In the data rows, the value 128 means zero.
A hidden rule labels the rows of this table. It goes by one to three of the table's principal directions, not those with the most spread.
{160, 124, 110, 64, 112, 176, 150, 71, 143, 172, 113, 111, 66, 157, 146,
 126, 166, 185, 105, 164, 139, 116, 99, 129, 139, 102, 134, 155, 152, 138,
 107} 6
{185, 129, 98, 206, 97, 118, 164, 150, 77, 155, 115, 111, 63, 164, 176,
 96, 133, 96, 134, 150, 134, 98, 138, 128, 142, 126, 133, 74, 163, 128,
 105} 6
{128, 142, 117, 150, 119, 99, 115, 154, 131, 97, 110, 129, 165, 114, 120,
 149, 113, 92, 137, 115, 152, 127, 159, 111, 120, 135, 136, 97, 111, 126,
 134} 4
{103, 143, 133, 186, 159, 76, 108, 163, 127, 95, 98, 113, 179, 126, 123,
 144, 110, 71, 154, 110, 154, 137, 140, 116, 121, 149, 132, 116, 114, 129,
 160} 7
{125, 133, 107, 161, 129, 142, 189, 124, 102, 140, 145, 104, 95, 133, 137,
 110, 143, 148, 115, 135, 120, 143, 126, 148, 152, 113, 139, 141, 168, 136,
 126} 5
{130, 141, 119, 140, 120, 146, 152, 136, 130, 142, 125, 109, 116, 142, 117,
 128, 127, 134, 104, 129, 130, 137, 124, 124, 123, 118, 126, 129, 148, 141,
 100} 3
{134, 130, 102, 136, 128, 125, 140, 145, 133, 142, 120, 104, 123, 135, 138,
 128, 138, 121, 141, 132, 128, 112, 143, 133, 118, 118, 137, 120, 133, 127,
 126} 3
{79, 91, 174, 161, 121, 105, 104, 170, 99, 51, 210, 203, 173, 68, 76,
 83, 91, 116, 102, 107, 40, 132, 125, 143, 110, 181, 121, 109, 104, 114,
 120} 0
{122, 124, 137, 105, 106, 135, 163, 133, 117, 106, 174, 136, 106, 104, 89,
 98, 132, 159, 73, 156, 78, 139, 145, 115, 120, 99, 140, 123, 147, 113,
 114} 5
{121, 127, 112, 118, 146, 121, 122, 123, 141, 119, 108, 123, 127, 117, 124,
 114, 125, 143, 126, 147, 132, 113, 123, 130, 117, 143, 156, 132, 133, 132,
 137} 7
{123, 142, 111, 103, 127, 161, 155, 93, 147, 128, 115, 106, 121, 128, 112,
 152, 135, 155, 105, 131, 151, 153, 118, 131, 129, 117, 144, 153, 143, 141,
 123} 3
{137, 129, 126, 128, 133, 122, 108, 112, 133, 143, 111, 122, 133, 153, 157,
 124, 136, 124, 142, 133, 157, 125, 120, 115, 132, 131, 99, 128, 122, 132,
 143} 4
{159, 142, 96, 130, 114, 136, 155, 137, 129, 158, 88, 96, 96, 158, 142,
 118, 150, 136, 116, 153, 150, 110, 144, 108, 138, 92, 119, 111, 157, 131,
 112} 6
{133, 131, 151, 215, 136, 138, 184, 181, 72, 155, 144, 116, 87, 144, 116,
 89, 103, 112, 120, 117, 79, 144, 146, 143, 154, 93, 108, 112, 171, 114,
 108} 5
{128, 122, 126, 111, 145, 147, 140, 114, 137, 172, 116, 107, 100, 159, 150,
 121, 159, 150, 135, 134, 129, 120, 94, 139, 139, 120, 108, 163, 147, 137,
 127} 5
{135, 129, 106, 47, 144, 155, 96, 56, 178, 150, 100, 108, 135, 138, 154,
 164, 147, 166, 159, 139, 176, 124, 118, 133, 120, 121, 143, 165, 103, 134,
 157} 6
{84, 133, 106, 134, 141, 110, 113, 133, 148, 99, 129, 127, 207, 111, 118,
 140, 134, 124, 127, 107, 156, 156, 144, 118, 126, 137, 103, 141, 111, 133,
 151} 2
{104, 133, 109, 130, 137, 150, 137, 95, 139, 130, 164, 120, 151, 114, 152,
 158, 127, 140, 156, 90, 149, 152, 107, 171, 127, 163, 139, 162, 118, 153,
 140} 2
{122, 152, 145, 168, 172, 105, 107, 127, 127, 153, 94, 116, 133, 152, 170,
 137, 109, 104, 173, 103, 177, 127, 90, 138, 144, 167, 120, 145, 129, 159,
 150} 1
{97, 130, 130, 171, 142, 78, 93, 155, 117, 82, 120, 154, 196, 109, 119,
 109, 106, 105, 127, 121, 144, 137, 146, 106, 137, 154, 117, 107, 110, 131,
 147} 3
{123, 112, 115, 119, 137, 99, 105, 147, 142, 103, 124, 118, 152, 118, 131,
 140, 147, 111, 174, 134, 113, 88, 152, 138, 114, 130, 155, 118, 98, 116,
 155} 5
{157, 131, 164, 175, 125, 123, 133, 178, 100, 148, 114, 133, 81, 141, 114,
 113, 92, 84, 123, 125, 93, 112, 126, 124, 115, 127, 130, 92, 145, 114,
 97} 7
{116, 132, 146, 135, 132, 149, 142, 121, 118, 121, 154, 142, 124, 108, 114,
 139, 104, 135, 126, 103, 114, 150, 115, 154, 134, 142, 141, 143, 130, 134,
 121} 0
{120, 139, 127, 152, 133, 111, 130, 150, 122, 109, 123, 130, 138, 114, 114,
 116, 107, 120, 117, 129, 127, 128, 138, 121, 122, 138, 142, 112, 134, 133,
 126} 7
{153, 120, 144, 159, 111, 135, 127, 129, 99, 126, 148, 145, 105, 126, 136,
 126, 101, 104, 142, 119, 110, 127, 138, 141, 127, 134, 133, 100, 121, 114,
 122} 4
{136, 130, 124, 59, 144, 115, 88, 84, 164, 136, 92, 116, 142, 145, 158,
 151, 161, 149, 162, 148, 174, 108, 127, 108, 138, 113, 124, 150, 101, 131,
 170} 3
{188, 126, 112, 145, 84, 129, 125, 176, 123, 139, 97, 126, 73, 143, 128,
 123, 119, 91, 125, 146, 109, 63, 139, 119, 92, 136, 151, 60, 135, 123,
 75} 6
{114, 118, 159, 142, 110, 138, 137, 145, 110, 92, 174, 163, 126, 100, 90,
 118, 103, 125, 99, 113, 79, 137, 118, 140, 117, 151, 131, 118, 128, 127,
 103} 0
{131, 157, 130, 186, 151, 102, 109, 170, 132, 104, 82, 112, 154, 122, 131,
 163, 82, 75, 188, 90, 161, 104, 145, 142, 121, 161, 158, 97, 111, 147,
 141} 5
{103, 124, 123, 134, 139, 126, 115, 124, 133, 115, 156, 140, 162, 104, 140,
 146, 119, 124, 162, 94, 130, 132, 120, 163, 126, 165, 141, 144, 106, 139,
 142} 3
{114, 108, 141, 140, 117, 131, 133, 160, 112, 116, 160, 151, 142, 111, 95,
 105, 121, 126, 106, 123, 76, 136, 149, 128, 125, 111, 110, 117, 127, 105,
 112} 6
{89, 146, 124, 180, 132, 112, 153, 148, 115, 90, 156, 119, 180, 110, 107,
 149, 118, 110, 125, 96, 135, 169, 147, 134, 140, 130, 133, 133, 126, 142,
 134} 6
{92, 121, 139, 123, 111, 145, 136, 106, 119, 84, 196, 166, 167, 81, 100,
 148, 112, 141, 109, 93, 108, 173, 124, 154, 131, 153, 139, 146, 109, 132,
 123} 6
{78, 126, 180, 105, 124, 140, 147, 137, 125, 65, 178, 169, 149, 79, 40,
 115, 108, 162, 55, 123, 68, 167, 116, 120, 128, 129, 131, 150, 136, 128,
 108} 1
{152, 130, 85, 115, 113, 133, 183, 119, 119, 131, 119, 96, 64, 137, 132,
 72, 161, 175, 83, 197, 117, 103, 145, 108, 129, 93, 148, 112, 180, 124,
 127} 0
{156, 144, 84, 102, 131, 141, 156, 110, 142, 162, 85, 86, 93, 138, 148,
 147, 148, 149, 143, 149, 161, 111, 142, 136, 138, 98, 173, 136, 147, 132,
 130} 5
{147, 103, 135, 106, 118, 154, 116, 98, 121, 162, 158, 149, 93, 138, 166,
 127, 140, 142, 153, 121, 112, 109, 90, 163, 132, 152, 127, 144, 118, 132,
 117} 2
{111, 124, 100, 94, 151, 142, 135, 84, 149, 152, 136, 101, 136, 131, 151,
 146, 157, 159, 150, 130, 146, 142, 116, 153, 133, 121, 149, 177, 124, 135,
 151} 5
{141, 131, 111, 113, 122, 133, 124, 102, 129, 127, 129, 136, 119, 113, 149,
 134, 122, 138, 139, 128, 149, 125, 128, 139, 128, 145, 148, 125, 124, 131,
 138} 4
{119, 148, 71, 122, 140, 132, 167, 88, 144, 107, 93, 90, 129, 112, 136,
 161, 150, 143, 128, 137, 184, 146, 123, 144, 135, 141, 183, 153, 149, 145,
 155} 1
{114, 137, 118, 91, 126, 130, 126, 136, 167, 114, 105, 106, 154, 126, 92,
 161, 145, 127, 112, 131, 135, 129, 136, 110, 106, 111, 137, 139, 120, 130,
 120} 5
{116, 132, 116, 105, 127, 127, 123, 132, 150, 128, 116, 114, 159, 140, 114,
 118, 147, 144, 106, 142, 139, 136, 150, 93, 123, 94, 88, 130, 128, 123,
 133} 2
{117, 128, 146, 137, 133, 124, 127, 142, 125, 138, 139, 131, 135, 135, 127,
 125, 131, 117, 125, 114, 121, 139, 118, 125, 129, 129, 97, 137, 130, 127,
 127} 3
{136, 140, 141, 113, 120, 131, 109, 117, 142, 133, 113, 130, 140, 143, 129,
 145, 124, 114, 119, 121, 158, 143, 125, 101, 121, 125, 92, 124, 119, 128,
 130} 6
{130, 131, 112, 143, 158, 126, 113, 119, 140, 187, 90, 100, 128, 175, 177,
 121, 146, 120, 151, 127, 171, 128, 98, 125, 132, 135, 89, 151, 138, 141,
 138} 3
{106, 128, 121, 155, 135, 112, 105, 133, 129, 105, 132, 142, 179, 116, 134,
 133, 114, 109, 142, 104, 148, 141, 131, 131, 127, 158, 114, 124, 109, 134,
 142} 4
{127, 122, 124, 141, 113, 137, 137, 114, 115, 107, 172, 143, 118, 103, 127,
 126, 107, 128, 122, 122, 110, 135, 120, 154, 109, 161, 164, 121, 124, 132,
 119} 6
{121, 116, 148, 90, 114, 144, 111, 131, 147, 131, 161, 141, 139, 121, 108,
 140, 129, 125, 120, 116, 98, 133, 127, 126, 99, 123, 107, 134, 106, 114,
 116} 2
{163, 115, 141, 121, 108, 129, 110, 128, 118, 152, 142, 141, 92, 145, 153,
 110, 126, 118, 137, 141, 111, 101, 124, 124, 114, 130, 116, 103, 121, 117,
 117} 4
{153, 114, 157, 140, 141, 110, 88, 130, 114, 155, 119, 146, 97, 152, 167,
 101, 115, 110, 160, 137, 122, 92, 100, 130, 125, 156, 118, 114, 119, 127,
 133} 1
{111, 128, 121, 88, 137, 131, 114, 101, 156, 110, 133, 130, 144, 108, 129,
 158, 138, 145, 144, 119, 140, 120, 103, 149, 119, 161, 162, 157, 110, 148,
 139} 7
{138, 141, 126, 147, 140, 109, 119, 142, 125, 159, 112, 116, 131, 148, 164,
 132, 129, 106, 158, 116, 157, 123, 130, 123, 137, 128, 108, 124, 127, 133,
 138} 6
{89, 160, 118, 182, 159, 76, 132, 149, 124, 89, 119, 102, 204, 122, 137,
 145, 124, 101, 158, 105, 178, 160, 168, 111, 152, 121, 113, 127, 118, 140,
 181} 3
{115, 116, 149, 150, 128, 115, 112, 141, 108, 105, 175, 162, 146, 95, 127,
 127, 98, 109, 150, 101, 98, 131, 132, 155, 122, 160, 144, 118, 104, 121,
 134} 3
{147, 103, 126, 27, 130, 144, 99, 107, 165, 185, 106, 126, 98, 154, 136,
 94, 172, 176, 107, 180, 111, 97, 122, 96, 114, 82, 93, 148, 130, 102,
 126} 5
{112, 116, 118, 103, 155, 112, 77, 91, 149, 123, 115, 134, 178, 120, 149,
 152, 128, 127, 170, 122, 161, 135, 129, 136, 128, 144, 144, 149, 86, 124,
 167} 3
{142, 147, 151, 94, 158, 152, 107, 119, 156, 196, 91, 102, 116, 172, 154,
 147, 127, 142, 168, 111, 158, 119, 115, 125, 141, 98, 88, 157, 124, 141,
 133} 5
{123, 119, 155, 155, 109, 130, 133, 160, 115, 86, 148, 148, 127, 113, 78,
 117, 103, 103, 95, 125, 81, 131, 134, 120, 103, 136, 124, 99, 128, 114,
 107} 0
{148, 92, 176, 155, 77, 105, 115, 212, 68, 101, 201, 225, 91, 78, 93,
 41, 82, 117, 79, 138, 11, 80, 140, 125, 113, 158, 126, 53, 132, 101,
 63} 0
{110, 117, 149, 110, 123, 115, 107, 120, 127, 101, 145, 159, 159, 111, 104,
 123, 126, 133, 102, 133, 117, 149, 131, 109, 132, 126, 118, 132, 112, 117,
 132} 6
{142, 116, 167, 137, 116, 108, 105, 155, 110, 100, 138, 164, 116, 114, 119,
 116, 108, 102, 138, 125, 96, 100, 130, 124, 123, 147, 124, 95, 113, 115,
 128} 0
{165, 160, 121, 111, 154, 123, 102, 79, 155, 173, 54, 86, 107, 177, 199,
 186, 140, 110, 199, 120, 227, 111, 99, 129, 144, 140, 137, 147, 117, 158,
 163} 3
{127, 135, 81, 102, 158, 128, 113, 92, 163, 172, 77, 87, 147, 158, 178,
 142, 162, 142, 162, 137, 196, 128, 123, 124, 135, 119, 113, 159, 126, 137,
 162} 6
{155, 134, 126, 51, 135, 146, 89, 122, 180, 192, 66, 103, 126, 169, 132,
 150, 147, 140, 138, 144, 156, 108, 139, 92, 114, 75, 96, 139, 113, 117,
 119} 3
{116, 127, 120, 100, 122, 136, 146, 87, 128, 92, 157, 137, 123, 100, 129,
 138, 143, 165, 127, 133, 129, 130, 113, 151, 142, 147, 166, 150, 128, 144,
 144} 1
{101, 130, 170, 127, 151, 114, 98, 125, 129, 114, 128, 153, 167, 124, 121,
 146, 119, 122, 144, 99, 137, 146, 108, 127, 152, 142, 106, 153, 106, 138,
 144} 1
{108, 136, 120, 75, 152, 140, 108, 94, 171, 122, 100, 118, 155, 123, 123,
 152, 138, 157, 137, 126, 162, 130, 112, 128, 124, 136, 130, 163, 116, 143,
 151} 1
{150, 120, 137, 110, 124, 147, 121, 97, 124, 138, 138, 142, 89, 123, 153,
 147, 122, 136, 161, 119, 125, 105, 97, 167, 132, 159, 167, 138, 118, 139,
 124} 0
{109, 126, 140, 174, 115, 103, 117, 176, 120, 67, 135, 147, 177, 99, 82,
 144, 100, 72, 119, 102, 108, 140, 156, 118, 105, 146, 125, 91, 108, 113,
 125} 6
{107, 118, 130, 122, 140, 115, 90, 141, 136, 117, 157, 156, 172, 93, 140,
 146, 109, 124, 182, 91, 118, 109, 132, 167, 125, 166, 155, 133, 87, 137,
 137} 5
{132, 126, 105, 175, 108, 120, 156, 146, 106, 106, 130, 121, 119, 129, 115,
 103, 129, 114, 93, 147, 118, 132, 139, 117, 120, 131, 133, 99, 151, 125,
 112} 4
{139, 127, 146, 176, 76, 115, 136, 198, 107, 57, 147, 149, 139, 98, 53,
 139, 88, 70, 90, 121, 71, 121, 176, 108, 90, 123, 154, 54, 116, 106,
 81} 2
{143, 130, 132, 106, 143, 129, 105, 109, 135, 153, 134, 132, 109, 124, 165,
 123, 111, 138, 165, 125, 139, 108, 119, 146, 119, 149, 140, 131, 117, 132,
 146} 0
{94, 115, 137, 128, 120, 143, 119, 95, 121, 77, 208, 172, 164, 69, 122,
 161, 99, 131, 149, 79, 110, 156, 110, 187, 119, 193, 171, 147, 92, 141,
 136} 4
Here are more rows. What is the label of each one?
{137, 142, 133, 113, 129, 149, 141, 119, 150, 169, 82, 88, 121, 179, 113,
 150, 153, 116, 94, 138, 157, 164, 124, 85, 125, 73, 74, 146, 146, 116,
 119} -> 4
{120, 115, 112, 92, 126, 140, 115, 95, 143, 119, 154, 142, 134, 99, 133,
 129, 125, 149, 128, 129, 125, 130, 118, 148, 107, 156, 153, 140, 114, 126,
 137} -> 6
{166, 124, 132, 116, 129, 119, 122, 122, 124, 152, 94, 120, 69, 151, 155,
 113, 140, 124, 140, 160, 131, 85, 107, 122, 125, 133, 143, 116, 141, 125,
 129} -> 1
{95, 140, 124, 130, 154, 106, 87, 116, 159, 111, 99, 113, 212, 140, 133,
 172, 135, 104, 158, 101, 186, 157, 135, 110, 132, 132, 97, 148, 92, 138,
 165} -> 4
{108, 120, 160, 107, 113, 139, 147, 121, 111, 98, 185, 170, 118, 87, 89,
 112, 115, 158, 80, 126, 80, 151, 113, 137, 133, 139, 144, 142, 136, 127,
 110} -> 1
{149, 127, 116, 99, 126, 141, 98, 109, 163, 146, 79, 104, 136, 153, 132,
 179, 137, 102, 153, 126, 161, 122, 132, 119, 105, 115, 131, 128, 102, 118,
 131} -> 2
{155, 107, 134, 138, 108, 126, 119, 138, 107, 116, 138, 152, 99, 116, 131,
 121, 117, 110, 143, 134, 96, 98, 135, 144, 120, 142, 154, 97, 119, 110,
 119} -> 3
{136, 119, 155, 33, 126, 163, 132, 74, 147, 156, 142, 132, 85, 147, 120,
 105, 162, 205, 90, 171, 107, 127, 104, 108, 142, 82, 108, 169, 140, 126,
 125} -> 1
{115, 149, 127, 150, 143, 130, 168, 128, 119, 122, 131, 106, 116, 125, 123,
 127, 126, 142, 122, 125, 134, 143, 123, 138, 144, 124, 144, 143, 155, 146,
 135} -> 7
{153, 126, 100, 180, 126, 105, 130, 156, 114, 136, 82, 106, 114, 154, 147,
 115, 134, 89, 139, 147, 143, 102, 139, 116, 123, 130, 133, 92, 141, 122,
 124} -> 3
{124, 136, 142, 115, 152, 121, 109, 111, 147, 133, 100, 115, 132, 146, 142,
 149, 135, 123, 153, 123, 157, 122, 102, 126, 131, 140, 123, 149, 120, 142,
 149} -> 1
{114, 153, 101, 196, 126, 92, 151, 165, 111, 98, 130, 107, 164, 115, 129,
 134, 114, 90, 132, 113, 152, 145, 165, 121, 127, 134, 140, 100, 134, 135,
 138} -> 2
{164, 136, 100, 52, 129, 168, 135, 68, 170, 180, 74, 82, 80, 169, 149,
 150, 166, 168, 124, 166, 171, 118, 114, 113, 124, 87, 134, 156, 141, 131,
 130} -> 3
{145, 156, 129, 205, 124, 107, 137, 156, 104, 114, 132, 110, 134, 126, 147,
 163, 86, 63, 174, 89, 153, 135, 156, 143, 121, 146, 151, 89, 117, 133,
 138} -> 2
{119, 139, 99, 115, 160, 117, 122, 117, 152, 148, 80, 95, 150, 143, 152,
 148, 153, 136, 161, 129, 175, 123, 130, 128, 146, 116, 131, 155, 127, 138,
 156} -> 5
{103, 133, 135, 140, 142, 137, 157, 141, 125, 129, 136, 118, 128, 131, 106,
 100, 131, 150, 98, 131, 111, 146, 122, 123, 136, 113, 103, 145, 156, 133,
 125} -> 7
{116, 132, 96, 86, 160, 128, 116, 63, 158, 135, 107, 101, 143, 134, 167,
 151, 158, 164, 166, 140, 182, 129, 109, 145, 142, 138, 159, 175, 116, 148,
 173} -> 0
{119, 134, 108, 81, 141, 110, 110, 125, 160, 137, 104, 110, 153, 134, 132,
 127, 154, 152, 129, 151, 149, 114, 143, 103, 126, 104, 128, 141, 119, 131,
 142} -> 5
{137, 121, 131, 77, 133, 144, 123, 103, 147, 148, 113, 116, 113, 144, 128,
 121, 149, 155, 121, 153, 129, 126, 135, 109, 128, 89, 105, 142, 130, 111,
 144} -> 3
{140, 136, 123, 166, 117, 145, 152, 140, 112, 140, 128, 116, 117, 137, 127,
 141, 115, 109, 131, 110, 129, 142, 140, 139, 133, 116, 126, 116, 138, 126,
 111} -> 2
{141, 118, 154, 147, 121, 121, 117, 149, 112, 121, 127, 149, 112, 126, 121,
 122, 112, 99, 130, 122, 105, 116, 123, 128, 122, 141, 122, 106, 124, 114,
 120} -> 0
{137, 152, 113, 129, 116, 164, 182, 87, 124, 116, 151, 103, 88, 112, 125,
 155, 115, 147, 119, 122, 142, 153, 122, 156, 124, 134, 177, 139, 150, 145,
 128} -> 3
{107, 146, 142, 173, 139, 132, 168, 143, 106, 109, 131, 126, 125, 119, 107,
 121, 111, 131, 107, 111, 126, 155, 118, 136, 151, 134, 125, 136, 158, 144,
 125} -> 1
{146, 119, 138, 107, 105, 156, 158, 146, 121, 141, 135, 129, 80, 135, 95,
 95, 138, 157, 82, 157, 77, 113, 135, 115, 125, 87, 118, 117, 157, 114,
 91} -> 5
{122, 130, 99, 189, 130, 101, 139, 188, 112, 100, 116, 120, 157, 95, 101,
 137, 97, 85, 146, 114, 109, 120, 183, 144, 116, 127, 184, 89, 122, 111,
 120} -> 5
